(in the rows, 128 means zero)
These are runs of 7 systems, one row a step. Runs of the same system follow the same rule from any start.
U, seq 1 (11 x 22):
[[156 153 122  87 176 102 121  70 127 138  98 157  91 133 143 134 127  73
  121 185 147 144]
 [156  79 151  92 156 132 123  65 103 117 161 130  93 116  99  92 110 155
   76 136 164 139]
 [130 114 132  99  73 179 152 149 127 133 171 105 143 114 114  88  98 153
  105 140 148 190]
 [123 170 122  78 102 139 158 146 159 159 152 126 123 158 179 111 139 123
  171 185  97 157]
 [179 120 124 105 151  90 128  69  98 164 116 144 121 169 153  99 140 109
  163 176 109 102]
 [138 100 111 128 113 127 121  56  82 159 120 109 118 127 100  92 102 102
   75 139 177 122]
 [123 164 159 107  75 157 140 115 159 139 166 120 106 101 125  95 127 113
   67 122 173 165]
 [187 167 150  79 128 154 148 143 160 115 156 172 112 131 141 126 123 119
  156 168 113 185]
 [142  90 107  75 171 128 134  91 108 129 131 139 118 154 135 114  90 144
  164 213 112 124]
 [111  80 127  98 112 122 128  89  94 173 132  81 154 137 138  56 137 153
   99 148 155 116]
 [145 169 132 133  64 128 147 127 116 184 142  98 127 139 143  91 143  89
   95 110 139 192]]
U, seq 2, 11 rows:
[[170 103 141  64 106 144 146 116 134  98 157 188 114  95  90 127 123 137
  138 183 146 146]
 [122 107 107  44 139 152 107 137 120 148 146 101 145 149 106 119 121 166
  140 195 153 160]
 [131 134 149 113 146 125 112 117 123 186 150  69 147 179 172  63 132 150
  126 147 113 156]
 [160 143 133 164  90 115 165  86  91 155 138 115 127 140 179  81 103  80
  119 139  96 150]
 [139 148 102  98  73 127 181  61 123 117 132 158  89 108 138 132 127  76
  103 152 152 103]
 [174 135 130  54 125 159 131  98 158 143 126 171 105 128  84 119 150 135
  112 136 195 128]
 [147 112 152 100 160 160  88 143 151 164 148 135 119 145  89  92  90 143
  136 172 157 195]
 [108 121 167 114 131 115 111 124 121 130 174  97 137 127 171  81 100 136
  129 201  95 167]
 [165 132 117  92  94 107 171  96  69 118 134  94 157 129 191  98 147 122
  118 161  96 137]
 [158 146  71  91 102 147 189  73 106 167 117 119  95 166 141 120 134 111
  109 109 150 123]
 [146 134 145 124 107 163 136  88 177 185 144 168  82 155  95  82 115 110
  128 119 174 111]]
C, seq 3, 11 rows:
[[105 144  95 137 114 193 110 182 146 118 113  91 162 130  92 161 109 153
  111  84 168 135]
 [ 89 153 121 126 202 140 106 129 155  74 141 117  95 138 143 178  88 146
  134 146 108 103]
 [130  75 187 152 184  88 107 102 131 100 109 170 118  78 135 104 114 116
  118 148 128 124]
 [ 81  69 138 148  67  88 130 168  96 143 131 121 162  80 103 113 158 133
  131 135 123 143]
 [119 150 114 138 110 115 106 159 125 147 146  99 150 170 108 167 189 166
  154  79 107  76]
 [136 157 113 188 182 150 107 128 155 139  70 132 122 159 135 148  99  99
  141  77 137 102]
 [ 59 132 130 135 123 137 136 114 162  99  91 137 121  74 155 130  89  85
  104 171 163 102]
 [115 108 172  78 126 122 102 144 139  84 150 131 146  69 100 133 171 167
   89 134 169 127]
 [125  96 125 166 155 111  97 178  99 116 161 117 121 134  71 166 121 166
  136  91  98 171]
 [ 93 117 137 199 139  97 117 117 125 137 145 127 116 162 146 123 102 123
  170 133  69  62]
 [120 117 156 145 128 118 125 127 150 148  57 137 187 106 172  81 155 106
  137 118 152  74]]
M, seq 4, 11 rows:
[[ 57 116 121 147  77 132  90 137 151 160 149 127 129 130  71 129 105 119
  139 168 156  86]
 [173 151 189 125 125 120  85 101 138 130 163 126 138 135 104 104 178 155
   97  84 149  90]
 [148 173 142 170 176 147 121 121 133  90 114 106 115 118 166 137  84  99
   83  99 126 175]
 [ 66  89 109 118 147 101 183 117 121  81 115 133 108  88 183 144 121 135
  131 148  95  98]
 [163  78 106  96  93 139 158 174  96 133  96 135 191 115 112 120 160 165
  159 116 123 139]
 [ 95 152  89 163  74 143 114 166 136 186 144 106 112 159  74 152 119 109
  131 111 144 160]
 [129 152 174 165 128 102 107  92 161 144 170 156  92 156 120 120 147 124
  143 106 109  51]
 [176 144 173 148 171 156  94 115 143  89  81 137 172 100 152 105  93 108
  116 132 149 123]
 [ 50 115 106  96 152 122 136 133 126  85 107 100 116  77 142 160 122 136
   78 134 161 144]
 [151  76 122 108 120 108 174 150  91 112 160 136 118 116 118 141 173 186
  135  80  89 145]
 [152 139 102 184  78 158 145 165 110 151 138 110 152 163 122 121  75 111
  164 122  91 161]]
X, seq 5, 11 rows:
[[ 96 123 125 118 143 124 165  97 138  65 138 132 120 115 181 142 125 146
  134 134  93  41]
 [106  63 146 168 121 137 148 161 115 110  78 130 176  66 140  96 112 136
  114  96 142 135]
 [ 42 133  79 152 101 135 138 169 133 163 139  86 104 144 108 163 116 130
  123 106 131 149]
 [148 142 142 143 126 115 127 162 138 105 158 143 129 142 115 168 180 173
  157  66  85  88]
 [155 107 113 187 158 147  91 126 122 128  71 148 163 143  95 137  84 111
  157 111 142  81]
 [ 55 123  93 121 118 116 147  84 129 115 115 119 100 114 140 152 123 111
  107 143 148  53]
 [111  96 168 137 129 133 150 148 137  76 139 137 128  60 127 130 149 160
   82  66 145 130]
 [ 92 127 102 175 128 186 125 183 142 128 135  94 135 146 110 144  54 140
  139 111 123 158]
 [ 96 140 107 127 110 112 146 154 137 120 144 118 150 157 160 154 163 158
  185 125  72  57]
 [141  80 134 168 162  93 105 145 109 139  53 146 166 107 114 128 161 124
  141  80 139 103]
 [ 72 124  79 162 130 125 132  95 119 147 118 121  65 134  88 164  93 104
   97 104 157 108]]
Q, seq 6, 11 rows:
[[163  84 165 124 104 134 176 140 126 129 165 162 107  98 118  84 135 153
  128 110 115 190]
 [130 167 102 108  82 132 182 150 136 143 156 131 108 152 170 139 127 109
  167 157  78 173]
 [154 175 120  95 108 102 112  83 134 178 161 127 109 190 123 124 177 123
  145 142 123  81]
 [151  92 133 118 159 127 100  75 112 182 126 138  98 154  86  85  93 117
  114 160 167 152]
 [102 116 132 112 112 113 163  93 106 106 149 123  80  75 141 121 108 105
   64 146 139 186]
 [175 160 159  78 106 129 155 145 125 108 179 122 126 120 154 121 182 162
  112 106 103 180]
 [161 124  97 102 155 123 150 133 107 161 148 122 112 195 150 127 125 153
  187 147  68 149]
 [ 95  94 121 124 105  93 150  69 122 177 155 145  76 153 126 100 136 118
  141 156 117  69]
 [138 119 162 116  78 125 120 117 140 183 143 153 112 108  87  73 137  99
  105 149 179 177]
 [156 180 106 114 126 121 141 125 105 124 135 115  92 128 137 157 121  83
   92 138 124 226]
 [183 165 134  87 159 124 149  77 117  99 174 122  92 156 164 138 156 157
  110 106 102 111]]
D, seq 7:
[[ 98  94 135  68 174 133 154 117 161 151  81 141 119 103 167  87 138 132
  120 158 168 151]
 [118 168 139 122 147 114 100 144 156 125 161 162  70 125  96 173 112  97
  137 173 119 188]
 [212 155 138 127  82 127 103 122 106 127 167 141 151 157  73 139 164 140
  142 106 124 107]
 [140 126 102  83 111 176 161  94 113 139 126  77 166 159 175  79 106 153
  119 145 140  97]
 [ 69 139 135 105 166  95 159  93 161 131 133 134  60 116 184 125 139 111
  109 145 124 116]
 [189 107 155 121 144  98 123 131 128 136 121 206  95 103  83 134 146 101
  145 137 133 181]
 [158 142 109 105  64 170 106 135 115 114 160 123 168 137  71 134  87 130
  144 181 145 124]
 [ 99 171 118  75 113 134 137 111 151 136 145  87 136 154 160 129 181 163
  110 112 141  64]
 [151 120 134 104 199 116 161 104 140 161 110 137  83 157 181  94 136 132
  131 116 115 175]
 [146 124 146 163 115 107 115  90 114 118 160 174  87 117 102 127  74  79
  137 185 111 144]
 [159 131 139  89  58 128 121 115 117 104 129 145 171  91  87 132 175 123
  111 140 170  86]]
X, seq 8:
[[ 93 159 141 132  72 134  98 154 177 179 120 136 149 132  92 122 167 113
  139 116 174  88]
 [128 164 124 105 205 128 101 141 167  95  96 155 100 120 126 190 151 131
  129 108 146 126]
 [159  90  98 143 174 145 165  87  80  71 125 124 112 130 144 142  67 143
  123 120  97 117]
 [ 86  79 135 141  51 138 153 117 109 134 150 108 161 105 131  74 108 143
  122 148 133  85]
 [ 62 148 162 130 112 113  89 191 176 156 123 115 143 102 117 131 174 130
  119 115 155 151]
 [145 171 107 152 193 122 118 160 135 113 119 128  94 157 137 193 129 126
  142  84  93 162]
 [182 101  92 153 116 139 173  82  84 112 118 139 135 158 136 129 101 130
  159 114  95  63]
 [ 94  81 135 118  79 131 123 111 135 154 103 143 157  98  98  88 140 125
  120 147 188  68]
 [ 59 145 145 111 162 117  92 159 168 113 134 124  90  91 106 163 144 136
   86 124 163 158]
 [151 153 126 159 163 144 140 145 117  66 165 111 110 138 157 167  89 147
  128  94  68 156]
 [148 110 111 167  82 151 156 129 105 139 110 110 189 155 159  90 101 129
  167 130  93  77]]
D, seq 9 (11 x 22):
[[189  88 141 124 156 121  87 147 109 102 128 176 141 119  57 156 123 149
  157 141 125 144]
 [113 132 121 108  90 149  85 138  99 125 172  59 184 149 104 117 117 165
  122 169 131 114]
 [ 91 166 137 119 121 104 151 123 142 160 138  75 122 143 197 105 187 138
   97  90 117 125]
 [158 122 126 165 153 117 180 121 131 150  92 170  84 129 167 110 106  84
  147 107  98 177]
 [135 108 115 163  97 131 118 110 121  96 118 183 126 102  73 155  79  86
  153 168 135  83]
 [114 112 121  77 122 146  94 138 131 112 107 115 178 105  86 142 163 168
  107 125 191  84]
 [100 146 124  90 180 155 124 160 149 143 154  73 110 157 155 126 127 178
  113 115 124 188]
 [148 153 169 185 136  93 128 115 124 135 183 136  87 156 151 117 124 117
  145 111  55 138]
 [182 106 140 156  84 111 140  99  84 119  91 154 178 101 141  94 129  85
  139 145 124  98]
 [ 68 120  67  87  97 144 159 130 123 117  79 110 140  96 130 154 114 111
  111 164 175 118]
 [ 84 129 117 108 162 129 128 159 175 148 140 143  67 136  93 169 161 163
  127  83 148 138]]
G, seq 10 (11 x 22):
[[148 109 157 158 140 166 183 139 177 128 124 175 108 126 162  91  96 133
  163  91 101 122]
 [111 146  64  91  98 162 155 130 135 149  78 122 152 140 145 134 100  88
  150 183 153 130]
 [133 122 100  93  99  82 104 104  91 144 157 131 111 143  61 170 184 138
  122 135 144  96]
 [158  93 194 162 180 112  72 105 118 125 152 136 125 120 100  86 102 146
  106 128 134 147]
 [ 89 178 152 173 121 135 139 136 152 100 132  92 135 109 206 120  97  96
  108 125  99 139]
 [162 136  96  85  83 147 205 131 128 110 108 149 144 117 159 141 180 139
  144  91 122 100]
 [147  89  85  64 174 139 120 134 105 143 111 130 119 148  85 143 117 158
  141 166 151 177]
 [ 58 124 141 167 135  93  84 126 139 162 188 114  76 155  94 133 108 128
  136 148 106 119]
 [165 145 189 179  85 136 118 112 154 138 124 159 162 120 141  75 127  98
  140 114 125  79]
 [168 182  98 107 128 139 128 121  97  89  70 104 171 109 167 153 128  88
  101 144 144 156]
 [117 108  93  95 148 105 168 110  95 108 156 117  67 125 119 170 163 170
   97  82 116 137]]
C, seq 11, 11 rows:
[[138  97 115 120  99 165 125 135 109 177  84  90 188 133 117  72 117 132
  110 119 180 146]
 [ 79 176  85  76 135 136 150 157 146 127 146  81 103 152 162 173 154 147
  127 131 114 149]
 [190 161 165 133 178 122 132  91 152  96 135 182  71 126 133 144 134 112
  118 102 118 131]
 [133  74 127 160  84 148 145 119 101 125 122 151 142  92  98  93  61  98
  124 165 143 156]
 [104 123 121  64  95 125 119 133 116 138 171  83 165 151 130 113 162 181
  140 174 119  96]
 [180 154 129 127 200 112 109 142 126 158 105 121 118 173 145 133 167 139
  137  76 111 171]
 [110 142 101 179 100 113 173 105 116 134 112 147  80 119 152 140  82  55
  124 131 109 144]
 [137 132 152  87  64 159 148  88 150 113 150 143 148 105 125  90 140 136
  110 148 168  60]
 [157 120 111  82 157 174 109 180 128 132 112 108 163 137  96 133 127 175
  130 118 157 193]
 [101 155 103 134 171  95 121 120 112 119 165 119  68 158 144 174 104 114
  146 166  71 157]
 [168 113 189 157 124  97 131  63 128 137 137 160 118 119 149  68 138 101
  115 127 119  90]]
M, seq 12 (11 x 22):
[[116  99 119 143  92 139 123 113 112 169  73 121 161 103 110  86  97  82
  103 153 189 150]
 [113 162 135  89  82 104 141 107 148 126 162 155  78  98 103 156 186 113
   88 119 161 124]
 [205 167 143 120 166 157 124 146 145  83 154 155 118 150 128 163 119 151
  158 107  92 146]
 [ 66 113 111 145 172 158 110 141 135 123 121  88 142 150 157 121  51 140
  150 172 109 120]
 [ 93  70 141 105 118  81 127 114  99 171 119 104 154 113 137  75 184 159
  114 130 142  99]
 [191 148 126 145  88 112 130 126  89 149 116 135 119 114  97 131 151  86
   96  97 149 199]
 [119 181 100 140 108 140 156 102 151  94 162 158  69 137 128 183  92  93
  138 145 104 100]
 [150 116 144  87 167 166 129 133 169 106 120 146 165 143 160 110 131 175
  177 142 117  60]
 [ 90 108 127 123 166 135  84 171 135 171  89  88 159 127 119 103 123 140
  113 134 166 189]
 [ 94 102 142 150 112  55 120 103  89 143 172 128  72 111  97 137 156 119
   94 126 114 149]
 [223 144 138 141  89 141 153  93  91  86 153 150 144 129 131 123 114 116
  131 124  99 116]]
G, seq 13, 11 rows:
[[174  86 144  95 172 182 122 143 147 127  97 141 163 122 110  95 130 178
  128  97 172 134]
 [ 43 149 103 135 170 116  95 170 149 124 114  98 119 131 141 178 107 120
  140 158 117 149]
 [120  88 132 178  82 106 154 139 130 143 128 170 125 122 100 128 159 133
  161  75 110  62]
 [162 107 120 136 135 166  95 137 107 145  69 110 189 123 104  97  91 114
  115 139 179 162]
 [ 69 182 104 140 129 105 102 144 130 114 147  77 107 127 122 195 160 130
   86  91 136 130]
 [152  76 167 137 157 144 151 130 158 111 113 180 119 106 117 109 148 166
  139  62 135  87]
 [ 76 111 104 130 151 154 121 163 136 126  71 105 168 105 154 123  72 111
  141 178 142 159]
 [ 87 135  92 142  64  98 136 157 108 142 147 112 131 137  99 174 179 139
  139  92 114  87]
 [194  88 155 140 160 156  92 137 123 146 102 148 160 139  79  95 126 159
  135  88 161 135]
 [ 63 172 116 165 174 127  89 148 147 121 103  87 114 127 150 158  93  98
  102 129 135 154]
 [108 112 132 147  89 116 177 129 150 122 117 162 114 102 130 139 174 129
  130  63 129  59]]
Q, seq 14 (11 x 22):
[[105 121 103  99 135 160 139 137 168 219 107 129 105 177 121  95 123 134
  158 139 159 149]
 [ 96 135 111 108 131  80 112 102 130 135 138 164  61 109  86 178 142  88
  111 164 150 137]
 [216 142 171 117 103 133 112  94  99  83 169 148 138 103 100 117 121 121
   98 139 135 149]
 [141 137 107 115 134 168 157 120 101 122 147  63 144 155 187 101  83 148
  115 138  99 171]
 [ 70 124 130 102 150  86 144 124 138 160 157 101  89 152 163 118 188 171
  126 105 106 101]
 [154  73 158 124 137  92 121 144 137 175 119 199 109 125  85 105 159 126
  174 142 126 146]
 [149 137  94 144  62 129 173 102  99 125 117 159 114 110 127 138  89  59
  136 168 121 149]
 [151 202 126 104  80 162 131  93 141 137 165  88 124 155 133 120 145 127
   80 102 159 119]
 [135 134 137 100 214 139  87 125 143 157 147 103  95 174 122 123 114 163
  121 133 134 175]
 [103  79 140 111 170  68 144  91 101  95 141 153  86  94 153 134 128 131
  128 173  95 126]
 [162  92 152 105  52 127 170 131 103 126 143 142 171  94 135  80 165 144
  129 132 121 130]]

Which system made each of these runs?
seq 15:
[[157 115 102  97 168 183 115 140 130 120  90 110 151 133  94 138 115 165
  101  86 189 146]
 [ 62 122 104 116 177 123 129 139 143 119 157 124  61 134 128 165  82 135
  135 166 107 167]]
 => C
seq 16:
[[150 185 154 102  85 147 108 112 148 172 141  96 170 166 157  75 149 119
  126 155 148 108]
 [145 189 106 101 147 130 165  76 138 133 102 117  88 146 195 135 133  82
   99 129 134 133]]
 => D
seq 17:
[[ 93  85 104  99 129  79 117 142  93 152 162 123  98 134  94 146 132 142
  144 187 106 178]
 [121 142 158 145  52 112 110 150 142 196 168 128 129 148  91  96 169 122
  137 120 135 135]]
 => D
seq 18, 2 rows:
[[ 47 149 121 145 118 160 128 119 170 134 106 104 117 106 147 118  76  96
   95 145 173 116]
 [110 134 129  95  79 114 134 135 138 102 121 138 163  96 123 149 194 141
  132 121 144  47]]
 => G
seq 19:
[[ 60 133 129 109  88  99 139 149 122 143 146  99 137 107 168 109 123 106
  128 202 110 175]
 [185 170 154 101 114 101 125 119 113 104 164 123 140 130 140 138 209 150
  109  83 110 117]]
 => C
seq 20 (2 x 22):
[[ 68 129 130 112 171 110 125 166 142  82 139 102 118 109 151 175 163 178
  114  97 107 120]
 [142  92 131 210 161 131 130 156  97 113 119 114 143 138 132 129  90 148
  143  67  83 135]]
 => X
seq 21, 2 rows:
[[159 171 116 158 124 182 121 100 155 144  84 127 143 153 127 116 100  97
  114  87 172  85]
 [ 96 117 108  66 148 161 179 106 180 113 110 161  93 118 153 128 128 147
  134 138 158  80]]
 => X
seq 22, 2 rows:
[[156 183 150 124 102 139 117  79 127 135 119 109 149 127 175  83 106  72
   97 175 150 132]
 [138 158 139  59 129 145 170 119 158 147 118 122 116 119 191  90 159 120
  104 139 153 176]]
 => X
seq 23 (2 x 22):
[[173 128 115 149 179 143  90 132 139 131  96 170 131 166  91 152  82 108
  186 159 120 116]
 [126 133 122 132 130 118  58  83  92 117 142  82 155 142  85 133 118 133
   87 147 164  77]]
 => D
seq 24:
[[109 158 175 201 123 101  80 107 133 154 158 118 103 134 123 104  95  76
  107 144 116 147]
 [166 182 156 149  76 146 160  95 140  92 125 138 137  99 170 110 141  89
   94  95 137  99]]
 => G
seq 25:
[[ 90 164  81 112  59 190 160 157 152 134 132  96 136 130 124 144 109 122
  114 127 156 141]
 [119 156 131 128 167 145 153 130 186 130 127 149  84 157 152 150 156 155
  148  64 116  73]]
 => D
seq 26 (2 x 22):
[[ 67 106 153 132 104 140 106 154 149 161 173 107 104 112  90 102 113 148
   93 132 163 178]
 [124 172 174 150  96 163  98 158 188  92 157 148 156 116 113 142 122 135
  147 123 125  77]]
 => G
